Named moves (each a turn or a mirror), then the moves between two rows, first move first; the first pair answered:
S:
[ -8.3 -19.5   3.4 -14.3 -15.2  37.1 -23.2   4.6] => [ -8.0 -13.4  -4.0 -13.0   0.6  38.7 -28.6  -2.1]
[ 22.9 -17.5  22.4  23.7   8.0  19.7  40.3   6.0] => [ 20.9 -16.1  17.5  29.6  17.1  23.3  38.0   1.9]
[-11.4  29.5  -9.5  11.0  -5.6  13.8  32.3  51.7] => [ -9.9  36.6 -14.7  18.3  13.1  18.0  30.0  44.1]
Z:
[ -3.9  21.6   7.7 -16.7  11.6  13.0 -13.6   5.3] => [ -4.8  -2.2  -1.6   1.3  23.8  10.3 -18.5 -16.4]
[ -8.3  26.1  -4.3 -34.9  -5.7 -12.5 -13.2  33.5] => [-13.2 -11.8  -1.9 -27.4  23.7  13.6 -35.3  15.6]
[-14.0  21.6  49.7   8.7   3.4  48.5  20.2  22.1] => [-12.9 -23.8  27.9  42.2  30.9  38.9   3.7 -17.0]
X:
[  2.5  49.9 -16.1  14.5  -1.9 -22.6  16.2   5.3] => [-19.2   2.6  23.3 -17.1  17.9  43.5 -19.6  10.8]
[  8.7  25.2  -9.7  18.2   0.0 -22.0  14.7   7.4] => [ -6.6  -7.6  19.7 -11.8  11.3  26.0 -13.2  10.8]
[ -8.3   0.9  29.5   3.1 -16.2   9.5  21.3  -6.7] => [ -3.6   7.1  23.6   5.4 -17.8   1.5  24.5 -10.2]
N:
[ -0.3  22.1 -28.6  51.9  28.6   7.8  24.6 -24.8] => [  0.2   1.3 -38.6  38.5  16.5 -23.8 -22.0 -34.6]
[-14.9  11.1  21.4 -25.1 -12.9  25.8 -26.9  11.5] => [ -2.4   8.8  21.1  -4.2 -35.5   9.3  35.2   8.8]
[  6.5  21.0   6.1  15.1 -33.9  16.0  54.3   0.0] => [ -8.1  -6.0 -13.2 -15.3 -36.2 -32.6 -44.1 -20.2]
Then:
Each pair is 2 to 3 moves apart.
[  0.9 -19.6  12.2 -18.9 -23.0  11.5 -23.5   9.3] => [  2.7 -31.4  -9.2  11.6  -0.7   1.9 -32.4 -13.7]
Z S
[  8.4  -1.9 -16.2   7.7 -16.4 -21.2  20.7   1.7] => [ -4.2 -17.8 -11.2 -17.8  -4.6  -3.3 -30.0   2.3]
N S Z
[ 3.9 19.2 24.5  1.5 38.5 28.1  5.1 14.3] => [ -4.1  -2.7  32.3 -33.8   8.0   9.3 -24.0  24.1]
S N N
[-17.4 -25.7   0.9 -14.0  31.6  20.0 -35.1 -17.4] => [ -9.9 -46.9  16.6 -23.3 -32.5 -14.4   8.8  -0.4]
S N N
[  7.8   8.4 -12.4  -9.9 -43.5 -47.7 -14.5  27.5] => [  8.3  48.4 -21.8  28.9  31.7  10.0   3.3  13.7]
S N
[ 14.8 -32.1   2.1  20.8  -8.3 -10.0  53.3 -15.0] => [ -1.1 -35.0 -20.8  11.9  27.8 -12.2 -34.9 -33.6]
S N
[ -7.2 -14.3 -11.0  32.9  12.9 -13.5  15.1  -9.5] => [-19.8 -16.7   2.3  -1.6  14.1   0.5 -36.7   1.8]
S N
[-13.9  43.7  17.7 -19.2  18.1  29.1  -8.8  13.1] => [  9.8  -5.7  -4.4  35.7  13.1  -2.8  41.1 -23.0]
Z N
[ 9.3  0.9 -9.2  8.3  3.4 14.6 28.5 -7.2] => [  3.0   4.8  -2.1 -29.9 -18.0   6.0 -12.4   6.8]
N Z Z
[ 10.4 -21.5 -20.2  18.7   4.7 -43.1 -32.1 -18.0] => [ 15.5  19.3 -27.5  36.0  14.6 -35.0   1.8  -7.9]
N X N
[  6.3  15.7  12.9   8.4 -14.6 -31.4  -4.2  -3.9] => [  1.9  15.2   9.6   1.9 -10.1 -26.9 -19.5  -2.6]
N N N
[  8.0  -7.5  25.1   1.4  18.0  -7.5  20.7 -23.2] => [  8.5  16.1  18.4 -11.4  -5.0 -34.5   9.5 -12.6]
N X Z
[ -7.0   2.2  -5.8 -15.7 -16.1 -18.1  20.9  22.8] => [-10.3 -20.3 -20.3  -6.0   7.6 -24.9 -15.4  -2.2]
N Z Z
[  4.5 -32.1  20.0 -14.4 -22.6  -4.1  20.4  11.7] => [  3.1 -19.6  27.5 -17.8  -5.5  21.8  18.5  19.5]
N N
[10.6 50.6 -3.9 -0.2  1.4 -0.6 17.3 39.3] => [  3.5 -41.8  -8.6   0.6   9.5  -8.3 -46.0  -2.7]
N X Z
[ -3.4   5.5  -7.4  24.0  42.5  20.5 -13.7  -6.8] => [-10.7  -8.9   3.9  11.7  42.8  28.8 -23.7  -4.3]
Z X
[-19.6 -48.7  32.2 -21.3  24.1  60.6 -42.4  -6.0] => [ -8.1  51.9 -39.4   3.9  38.4 -19.2 -63.9 -12.4]
X N
[  5.1  -5.5   3.9  -8.2 -50.8 -17.5  35.4  19.2] => [ 10.0  14.7  -4.4  -3.8 -42.3 -14.6  41.5  20.7]
Z X
[  1.6 -38.7  -4.3  28.2  -3.5 -13.8   1.9   6.5] => [ -7.0 -15.8  -9.8  10.4   4.4 -14.8 -39.1  10.2]
Z N Z
[ -1.8 -26.6   9.7  13.4  23.8  29.4  -9.1 -20.7] => [  5.9  35.4   2.4   3.8 -21.4 -13.3  28.1   8.6]
Z Z
[  0.2   4.6   3.6  -8.3 -33.3 -18.7   7.0   4.6] => [ -4.5   1.0   0.9 -12.3 -28.5 -16.6 -16.8   0.2]
N N N
[  6.7  10.4 -41.0  22.1  -8.0 -50.9   3.4  -6.5] => [  3.4  -5.1   5.4   5.0 -25.0   3.6  60.4  22.8]
Z Z N
[  1.3   2.9   0.8 -16.6 -18.4  18.3  18.1  15.1] => [  2.0  21.4 -32.8  -1.9   1.0  -8.1 -10.4  -2.9]
N S Z
[  5.7  39.0 -31.1   4.2   7.1 -23.0 -19.4   6.1] => [  4.7 -30.8  -4.6 -17.0 -35.0 -26.8 -19.4   6.2]
X Z S
[ 12.1 -17.7  -8.2  20.3  -7.2 -21.0 -14.3 -10.6] => [ 10.8   0.6 -17.1  25.5   2.4 -22.5  -9.8  -7.9]
X Z S
[  2.1  22.6 -32.1  28.7   1.3 -21.4  -4.8  22.9] => [ -4.6  28.2 -19.0  11.2  14.3   2.8 -22.9  28.8]
N Z
[ 18.4  12.7   2.0  -7.8 -29.7 -15.6   4.2  35.1] => [ 19.6  20.7 -24.5  14.3  -6.9 -30.5 -14.5  14.7]
N Z X
[ -8.1   3.5  -4.5  -2.9 -25.3 -44.5  -0.3 -13.9] => [ -5.1  11.7   0.9  24.7  21.2   9.0  35.1 -21.7]
N Z N
[ -7.9 -11.7  20.8  19.7  33.9  61.3  51.0  12.7] => [-1.5 14.2 19.6 20.3 26.8 50.2 65.8 24.2]
X Z X
[ -2.3 -17.3 -22.7  27.7  12.9 -24.5  -9.5 -33.9] => [  0.1   8.5 -21.4  33.9  21.6 -11.5   9.6 -28.3]
N X N
